B = ((0.060, 0.820, 0.247, -0.080, 2.417, 0.524, -0.188, 2.259, -0.598), (-0.408, 1.437, -0.296, 0.065, -1.376, 0.309, 1.720, 1.364, 0.165), (0.529, 0.463, 0.701, 0.182, 2.985, 0.695, -0.502, 1.807, -0.172), (-0.065, 0.085, -1.130, 1.495, 0.224, 2.056, -0.164, 0.361, -0.666), (1.061, 0.157, 0.699, 1.633, -0.938, 1.198, 1.030, -1.245, 1.717), (0.354, 1.201, 0.378, -0.540, 1.345, -0.468, 0.824, 2.488, -0.742), (0.565, 1.197, 0.437, -0.543, 1.108, -0.677, 1.013, 2.404, -0.846), (-0.687, 0.561, 0.191, 1.327, 0.264, 2.541, -0.101, -0.238, 1.932), (-0.181, 1.359, -0.121, 0.227, -1.712, 0.300, 1.866, 0.859, 0.520), (0.045, 0.486, -0.275, 0.424, 2.170, 1.087, -0.440, 1.840, -0.921), (1.357, 1.036, 2.371, -0.052, 0.521, -0.688, 1.536, 0.488, 2.158), (0.932, 0.449, 0.470, 1.361, -1.569, 0.867, 1.493, -0.912, 1.343), (0.784, 0.375, -0.089, 1.470, -1.695, 0.957, 1.386, -0.716, 0.672), (-1.162, 1.585, -0.497, -0.014, -0.584, 0.981, 1.006, 1.774, 0.288), (1.254, 1.143, 2.379, -0.217, 0.825, -0.729, 1.415, 0.759, 2.033))
The entry just left of -0.217?
Answer: 2.379
The first entry in reading order -> 0.060
The smallest entry?
Answer: -1.712
The entry just right of the largest entry: 0.695
The entry just left of 0.224?
Answer: 1.495
The entry just left of the smallest entry: 0.227
The entry just right of 0.264 -> 2.541
The entry just left of 0.859?
Answer: 1.866
The largest entry?
Answer: 2.985
The entry just right of -0.101?
Answer: -0.238
The entry just left of -0.540?
Answer: 0.378
The median of all entries?
Answer: 0.488
The entry just left of 2.033 -> 0.759
The entry just right of 1.197?
Answer: 0.437
The entry just right of 0.701 is 0.182
The entry just right of -0.584?
Answer: 0.981
The entry just right of 0.224: 2.056
The entry just right of 0.354 -> 1.201
The 3rd largest entry: 2.488

x =
[[6086 5944 5401 6434 5382 5483 5511 6002 5755]
 [6582 7191 6764 5865 7532 7118 3703 6493 6404]
 [6364 6723 7343 4594 7268 6442 4991 6096 6071]
 [6897 6954 7340 5568 6922 7992 3683 6325 5847]
 [8892 6347 6150 7438 5723 8277 1305 6944 5184]
 [6551 6401 5556 7454 5424 5840 3892 6051 5732]
 [6710 6581 6829 5911 6379 6770 5712 6005 5765]
 [6821 5406 6275 6704 6084 6473 3867 6428 5775]
 [5694 3716 3831 8078 3264 4927 5787 5594 5286]
 [4680 6455 5678 5432 5799 4676 7697 5584 5919]
 [6476 4662 5538 6126 3836 7245 5677 5316 4738]
 [7078 4078 3891 8340 4292 6202 3379 6552 5287]]
Rows and columns are numbered from 1.
What is the entry in row 1 and column 3? 5401
The entry at row 2, column 1 -> 6582
What is the entry at row 3, column 3? 7343
What is the entry in the top-left corner? 6086
The bottom-right entry -> 5287
What is the entry just right of 7078? 4078
The entry in the top-right corner: 5755
The entry just right of 6764: 5865
The maximum: 8892
The entry in row 2 and column 2 -> 7191
What is the entry at row 1, column 2? 5944
The entry just right of 7268 is 6442
The entry directly above 5594 is 6428
The entry directly above the smallest entry -> 3683
The bottom-left entry: 7078
The minimum -> 1305
The entry just right of 6922: 7992
What is the entry just right of the largest entry? 6347
The entry at row 3, column 1 is 6364
What is the entry directly below 7532? 7268
The entry just right of 3831: 8078
The entry just right of the smallest entry is 6944
The entry directly above 6954: 6723
What is the entry just left of the smallest entry? 8277
The entry just right of 6944 is 5184
The entry directly below 6150 -> 5556
What is the entry just left of 4676? 5799
What is the bottom entry of the column that holds the smallest entry? 3379
The entry just left of 5584 -> 7697
The entry just left of 5712 is 6770

data =
[[ -8   1 -33  -6  26 -22  -2  32  21   2   9  -7 -12  -8  -8]
 [ 44   7  35   8  10  28  -9  -5   8 -37  -2  -5 -19  11  16]
 [  3   3  21   4 -19   9  10  19 -19 -11 -16  17 -35  15  21]
 [ 12  -4  37  -7  25 -39  11  12 -21   8   6 -13   6  23  -4]
 [ 26  -6   0  15   1 -60 -23 -11  29  17 -14  -3  -9  21   2]
 [ 13   0 -10 -13 -20  20   3  16  -1  -4   4   4  -4  10  -6]
 [-38   4 -21   2  -6  31   1 -30  28  -5   2  18  -2  13 -12]
 [ 17   8 -36  -2   6  17 -13  33  10  16   0   9   9 -19   4]
 [ -5   0 -16  -5  30  -5  -3 -20  13   8   6   5  -7   8  16]
 [ -6   0 -47   2 -17  -5  -7 -13  -9  -4  -3  34 -14  -6   5]
 [ 19 -10  -9   2   1  -4   5 -47  17 -13   7 -30   8   3   9]
 [-13   3  -2   1   0  -7  -9  14   2  13   4 -29  12 -14  28]
 [-40  -5  -9   3  12 -58  -5  49 -14   3  -4  15  15  -7  -4]
 [ 21  -4 -15 -21   9  15  20 -14 -10  -5   0 -20   2 -13  12]]
Rows and columns are numbered from 1.
Read off the entry at row 2, column 1.
A: 44
The entry in row 1 and column 2: 1
The entry in row 2 and column 2 is 7
The entry just right of -36 is -2
The entry at row 2, column 3: 35
The entry in the top-left corner: -8
Read off the entry at row 3, column 1.
A: 3
The bottom entry of the column that holds the smallest entry is 15
Read off the entry at row 1, column 3.
A: -33
The entry just left of the smallest entry -> 1
Read off the entry in row 3 and column 3.
A: 21
The top entry of the column that holds the smallest entry: -22
Read off the entry in the bottom-left corner.
A: 21
Read off the entry just right of the largest entry.
A: -14
The bottom-right entry: 12
Read off the entry just right of 31.
A: 1
The largest entry: 49
The entry just left of the largest entry -> -5
The top entry of the column that holds the largest entry is 32
The bottom entry of the column that holds the largest entry is -14
The minimum: -60

Read these off the array that follows. Indices start at 1.
1) What is the top-left entry?
2) What is the entry at row 1, column 2?
3) What is the entry in row 2 and column 1?
4) What is the entry in the bottom-right corner?
5) What is the entry in the top-right corner?
6) What is the entry directly above 93.68?
7) What is the entry directly above the largest entry?
8) What is the entry directly below -147.18?
[[ -89.16   17.10   16.60 -173.65  122.01  -23.65 -112.51   31.29]
 [  25.10   25.89   14.98   -6.87 -124.29 -221.90  -27.10   -3.18]
 [ -89.78   24.85   17.09 -187.70   40.04 -147.18 -128.99   20.83]
 [  93.68    5.38   14.61  199.20  -53.91  122.92  185.71    3.03]
 [ -57.26   14.08   14.50 -117.77  190.65  109.62  -96.19   40.77]
 [  63.25   24.10   13.81   47.35 -105.06 -177.43  -18.67   -0.06]]
1) -89.16
2) 17.10
3) 25.10
4) -0.06
5) 31.29
6) -89.78
7) -187.70
8) 122.92

Questions about the array below. Rows and columns are numbered from 1.
1) Find the entry just right of -0.051.
2) Find the entry just right of -0.152.
3) Find the entry just left of the smallest entry.
4) Find the entry in row 3 and column 1.
5) Find the entry at row 1, column 2.
6) Find the entry directly below -0.095.
7) Find the entry just right of -0.095.
8) Find the entry directly above the smallest entry.
[[-0.070  0.166 -0.037  0.003  0.008  0.001 -0.077  0.124  0.122]
 [-0.065  0.110 -0.025 -0.011 -0.024  0.138  0.026  0.042  0.046]
 [ 0.086 -0.121  0.098  0.079 -0.050  0.055  0.135 -0.040 -0.025]
 [-0.112  0.187 -0.069 -0.033 -0.006  0.101 -0.046  0.085  0.081]
 [ 0.104 -0.118  0.136  0.134 -0.079 -0.016  0.136  0.016  0.044]
 [ 0.064 -0.051  0.006 -0.032  0.046  0.104  0.060 -0.095 -0.097]
 [ 0.090 -0.060  0.059  0.051  0.047 -0.152 -0.007  0.008  0.006]
 [ 0.083 -0.110  0.115  0.115 -0.065 -0.006  0.098  0.003  0.027]
 [-0.046  0.103 -0.088 -0.102  0.106  0.078 -0.032 -0.002 -0.028]]
1) 0.006
2) -0.007
3) 0.047
4) 0.086
5) 0.166
6) 0.008
7) -0.097
8) 0.104
